arr =
 -8   -6    0   -4    3    5    3   -9    2    1    4
 -5   -9   -6   -8    8    2    7   -8    7    6    6
 23   13   -4    7    7   -9    9   21    7    4  -12
  5   16   10   13  -11   -7   -9    9  -13  -11  -13
 -7   19   16   19  -22   -6  -22    3  -22  -23  -13
 -2   -4   -1   -2    1    2    1   -2    1    1    1
-16   15   20   20  -28   -2  -27   -1  -26  -29   -9
  1    1   -6   -3    8   -1    7   -4    7    6   -1
 -7   -6   -5   -6    6    3    5   -9    6    5    4
 13    7  -12   -1   13   -8   11    6   13   10   -7
-12   15   20   18  -24    1  -21    1  -23  -26   -6
-15   20   25   24  -32    0  -30    2  -29  -33  -10
Indices start at 1.
(1, 1) -> -8
(8, 1) -> 1
(8, 2) -> 1
(3, 6) -> -9
(7, 1) -> -16
(8, 11) -> -1
(6, 5) -> 1
(8, 9) -> 7
(3, 9) -> 7
(4, 6) -> -7
(9, 10) -> 5
(9, 4) -> -6
(9, 5) -> 6
(3, 2) -> 13
(6, 1) -> -2
(11, 11) -> -6
(6, 6) -> 2
(8, 4) -> -3
(6, 10) -> 1
(4, 1) -> 5
(10, 7) -> 11
(7, 6) -> -2
(1, 2) -> -6
(11, 7) -> -21
(10, 1) -> 13
(11, 4) -> 18
(10, 10) -> 10
(12, 5) -> -32
(9, 3) -> -5
(4, 4) -> 13
(2, 4) -> -8
(7, 5) -> -28
(1, 5) -> 3
(10, 4) -> -1
(9, 6) -> 3
(12, 7) -> -30

W =
16,6,-24,-22,-7,-19,11,-16,2,8
-24,2,-22,28,7,-5,-12,-17,4,8
-5,4,-6,-24,3,5,-12,20,-13,17
27,-20,22,-28,-28,22,-8,22,27,27
-17,-15,-30,16,-14,-19,30,10,24,-19
14,7,-24,20,6,-12,-20,-9,27,-5
-17,0,7,-20,-8,-14,31,11,25,3
-9,21,-10,16,24,-14,8,-22,-20,12
28,7,-3,-16,-22,29,17,28,15,17
Indices start at 1.
(1, 1) => 16
(2, 3) => -22
(8, 3) => -10
(1, 10) => 8
(2, 2) => 2
(8, 7) => 8
(4, 3) => 22
(8, 9) => -20
(6, 9) => 27
(7, 5) => -8
(8, 6) => -14
(8, 10) => 12
(6, 6) => -12
(3, 6) => 5
(6, 3) => -24
(3, 3) => -6
(8, 1) => -9
(3, 10) => 17
(4, 1) => 27
(5, 5) => -14
(9, 2) => 7
(5, 4) => 16
(8, 8) => -22
(9, 7) => 17
(8, 4) => 16
(7, 9) => 25
(2, 1) => -24
(5, 1) => -17
(3, 9) => -13
(5, 9) => 24
(5, 8) => 10
(2, 10) => 8
(7, 10) => 3

B = [[-11.4, 4.3, -21.4, -7.9, -23.2, -13.5, -1.0, -16.3, -3.9, -5.8, 13.9, -10.6, 1.6, 8.3, -11.2], [-10.8, 1.7, -16.6, -6.5, -22.1, -8.6, -2.7, -7.3, -5.3, -1.1, 2.1, -13.5, -1.8, 7.2, -9.9], [-10.3, -15.3, -2.6, -3.5, -1.8, -1.6, -12.5, -10.6, 11.2, 16.2, -6.6, -2.8, -2.8, -1.5, 9.9], [-7.0, -13.5, -2.5, -2.8, -11.7, 0.5, 0.1, 4.4, -4.2, -12.7, -4.3, 4.8, -7.9, -13.4, -12.5], [-13.4, -4.2, -6.4, -5.0, -0.6, -6.0, -10.9, -11.3, 1.5, 6.6, -5.3, -9.9, -0.7, -2.0, 5.3]]
Indices start at 1.
(1, 1) = -11.4
(2, 1) = -10.8
(4, 9) = -4.2
(1, 9) = -3.9
(5, 8) = -11.3
(4, 4) = -2.8
(3, 15) = 9.9
(4, 2) = -13.5
(3, 5) = -1.8
(1, 4) = -7.9
(3, 4) = -3.5
(5, 12) = -9.9
(2, 7) = -2.7
(5, 11) = -5.3
(5, 5) = -0.6
(2, 4) = -6.5
(2, 10) = -1.1
(1, 13) = 1.6
(1, 12) = -10.6
(1, 2) = 4.3
(1, 8) = -16.3
(4, 6) = 0.5
(4, 12) = 4.8
(3, 14) = -1.5
(4, 3) = -2.5
(5, 13) = -0.7
(5, 4) = -5.0
(5, 14) = -2.0
(1, 6) = -13.5
(3, 8) = -10.6
